arr =
[[138 122 133 122 134 121 131 132 129]
 [103 136 119 130 114 146 124 128 120]]
arr[0,0] = 138
arr[0,7] = 132
arr[:, 2] = [133, 119]
arr[1,3] = 130
arr[0,3] = 122
arr[0,4] = 134

grid =
[[130 150 108 121 123 109 128 132 117]
 [121 134 129 123 126 127 123 127 124]]
grid[0, 0]	130
grid[1, -7]	129
grid[-1, -4]	127
grid[-1, -9]	121
grid[0, -7]	108
grid[:, 4]	[123, 126]
grid[-1, 7]	127
grid[:, 7]	[132, 127]

data = 122  134  118  128  135  150  122  112
data[0] => 122
data[1] => 134
data[6] => 122
data[4] => 135

W =
[[138, 138, 115, 113, 115, 139, 114, 111, 131, 110, 114, 140, 121],
 [128, 122, 135, 122, 110, 147, 113, 121, 129, 144, 134, 147, 155],
 [138, 140, 114, 112, 140, 123, 132, 132, 115, 108, 131, 119, 123],
 [137, 126, 118, 141, 144, 123, 108, 111, 132, 137, 102, 118, 124],
 [127, 121, 136, 137, 142, 124, 129, 115, 135, 145, 136, 154, 126],
 [135, 141, 138, 112, 114, 125, 135, 140, 117, 112, 141, 122, 113],
 [127, 124, 134, 121, 114, 145, 129, 140, 113, 142, 136, 118, 158],
 [129, 123, 111, 112, 122, 134, 131, 110, 133, 113, 135, 149, 149],
 [139, 137, 138, 130, 110, 146, 108, 116, 121, 140, 110, 143, 127],
 [124, 124, 117, 140, 144, 118, 132, 137, 132, 116, 111, 108, 122],
 [139, 138, 116, 131, 149, 119, 131, 118, 117, 117, 114, 146, 121]]
W[-11][-13] = 138
W[-7][-4] = 145
W[8][0] = 139
W[-5][-10] = 121
W[-10] = [128, 122, 135, 122, 110, 147, 113, 121, 129, 144, 134, 147, 155]
W[:, 7] = [111, 121, 132, 111, 115, 140, 140, 110, 116, 137, 118]
W[:, -11] = [115, 135, 114, 118, 136, 138, 134, 111, 138, 117, 116]
W[-5] = [127, 124, 134, 121, 114, 145, 129, 140, 113, 142, 136, 118, 158]
W[5][-13] = 135
W[-1][11] = 146
W[:, 11] = [140, 147, 119, 118, 154, 122, 118, 149, 143, 108, 146]
W[2][5] = 123
W[-4] = [129, 123, 111, 112, 122, 134, 131, 110, 133, 113, 135, 149, 149]
W[6][11] = 118
W[1][7] = 121
W[6][2] = 134
W[-7][7] = 115
W[-4][6] = 131
W[-2][12] = 122
W[-8][-12] = 126
W[8][-8] = 146
W[10][-11] = 116
W[10][-4] = 117
W[:, -5] = [131, 129, 115, 132, 135, 117, 113, 133, 121, 132, 117]
W[1][12] = 155
W[0][-7] = 114
W[:, -7] = [114, 113, 132, 108, 129, 135, 129, 131, 108, 132, 131]
W[-7][-5] = 135
W[5][5] = 125
W[9][7] = 137
W[7][-6] = 110
W[-4][-2] = 149
W[-6][2] = 138
W[2][-6] = 132
W[-9][-5] = 115

B = ((112, 121, 143, 131, 124, 128), (114, 115, 119, 133, 135, 125), (128, 118, 113, 138, 136, 133), (118, 144, 135, 128, 131, 118), (124, 138, 134, 120, 131, 146), (118, 130, 116, 137, 118, 118), (126, 106, 126, 128, 132, 126), (133, 118, 128, 148, 124, 126), (124, 129, 148, 120, 122, 131))
Rows and columns are counted from 0.
(0, 0): 112
(7, 4): 124
(1, 0): 114
(0, 3): 131
(2, 3): 138
(0, 1): 121
(2, 2): 113
(2, 0): 128
(4, 5): 146
(4, 3): 120
(4, 2): 134
(2, 1): 118
(2, 5): 133
(4, 0): 124
(0, 2): 143
(6, 5): 126
(1, 5): 125
(7, 3): 148
(8, 2): 148
(1, 3): 133
(1, 4): 135
(3, 1): 144
(8, 4): 122
(5, 4): 118
(0, 5): 128
(5, 3): 137

m =
[[132 114 138 143 136 121 123 111 111 144 139]
 [125 140 121 118 123 136 133 144 144 117 121]
 [131 113 136 142 135 124 122 113 110 141 138]
 [127 129 135 133 129 121 129 119 121 140 134]
 [134 114 139 144 137 126 122 111 108 142 138]
 [136 113 139 143 139 125 123 112 110 142 137]
 [134 114 138 144 136 125 122 111 108 142 139]
 [131 115 139 138 134 125 125 113 111 141 136]
 [133 113 137 144 137 124 123 111 109 142 139]
 [129 118 139 139 132 121 125 110 110 143 138]
 [123 145 119 116 122 133 134 148 149 116 119]
 [130 120 137 141 134 121 125 113 113 142 138]
 [122 146 120 116 122 129 135 147 150 118 119]
 [125 143 119 117 123 136 134 147 147 115 119]
 [124 143 124 115 122 133 135 143 145 119 119]]
m[0, 0] -> 132
m[-4, -2] -> 142
m[4, 0] -> 134
m[:, -3] -> [111, 144, 110, 121, 108, 110, 108, 111, 109, 110, 149, 113, 150, 147, 145]
m[10] -> [123, 145, 119, 116, 122, 133, 134, 148, 149, 116, 119]
m[7, -9] -> 139
m[:, 5] -> [121, 136, 124, 121, 126, 125, 125, 125, 124, 121, 133, 121, 129, 136, 133]
m[-1] -> [124, 143, 124, 115, 122, 133, 135, 143, 145, 119, 119]
m[-10, 5] -> 125
m[-13] -> [131, 113, 136, 142, 135, 124, 122, 113, 110, 141, 138]
m[3, -5] -> 129
m[-13, -6] -> 124
m[12] -> [122, 146, 120, 116, 122, 129, 135, 147, 150, 118, 119]
m[9, -7] -> 132
m[-2, 4] -> 123
m[4, 3] -> 144
m[4, -2] -> 142
m[:, 3] -> [143, 118, 142, 133, 144, 143, 144, 138, 144, 139, 116, 141, 116, 117, 115]
m[7, 7] -> 113
m[12, -10] -> 146
m[:, 7] -> [111, 144, 113, 119, 111, 112, 111, 113, 111, 110, 148, 113, 147, 147, 143]
m[11, -3] -> 113
m[7, 4] -> 134
m[10, 6] -> 134
m[6] -> [134, 114, 138, 144, 136, 125, 122, 111, 108, 142, 139]
m[12, -2] -> 118
m[:, 1] -> [114, 140, 113, 129, 114, 113, 114, 115, 113, 118, 145, 120, 146, 143, 143]
m[-13, -2] -> 141
m[11, -6] -> 121
m[:, -2] -> [144, 117, 141, 140, 142, 142, 142, 141, 142, 143, 116, 142, 118, 115, 119]
m[11, -11] -> 130
m[-4] -> [130, 120, 137, 141, 134, 121, 125, 113, 113, 142, 138]
m[9, -9] -> 139
m[6, 7] -> 111
m[-15, -2] -> 144

a =
[[124 122 131 124 131 129 130 124 129 139 121]
 [123 132 126 127 126 131 125 126 124 134 130]
 [122 128 127 128 128 133 125 124 126 135 129]
 [136 135 122 129 132 123 124 131 128 119 130]
 [126 127 129 127 128 129 128 127 128 131 127]
 [122 117 128 121 141 132 127 117 129 151 112]
 [133 130 125 128 129 125 129 131 127 121 127]
 [115 137 124 120 120 133 126 126 116 143 128]
 [129 132 126 129 128 127 125 129 127 127 131]
 [133 127 134 116 122 117 139 135 126 129 116]
 [128 125 131 124 128 126 132 128 129 133 122]
 [133 125 136 116 124 117 139 133 128 134 115]
 [123 119 130 122 136 130 129 120 129 146 116]
 [122 130 126 128 127 133 125 125 125 135 130]
 [118 124 127 127 132 137 125 120 126 142 125]]
Indices start at 0.
(0, 0)	124
(7, 1)	137
(2, 5)	133
(4, 7)	127
(8, 10)	131
(12, 7)	120
(10, 1)	125
(6, 6)	129
(4, 3)	127
(14, 10)	125
(10, 10)	122
(14, 6)	125
(1, 6)	125
(4, 5)	129
(0, 9)	139
(5, 3)	121
(6, 5)	125
(9, 8)	126
(10, 2)	131
(2, 0)	122
(4, 6)	128
(8, 7)	129
(13, 10)	130
(6, 4)	129
(1, 10)	130
(4, 9)	131
(9, 6)	139
(9, 0)	133
(0, 7)	124
(12, 8)	129
(2, 10)	129
(4, 8)	128
(0, 10)	121
(9, 2)	134
(2, 7)	124
(12, 9)	146
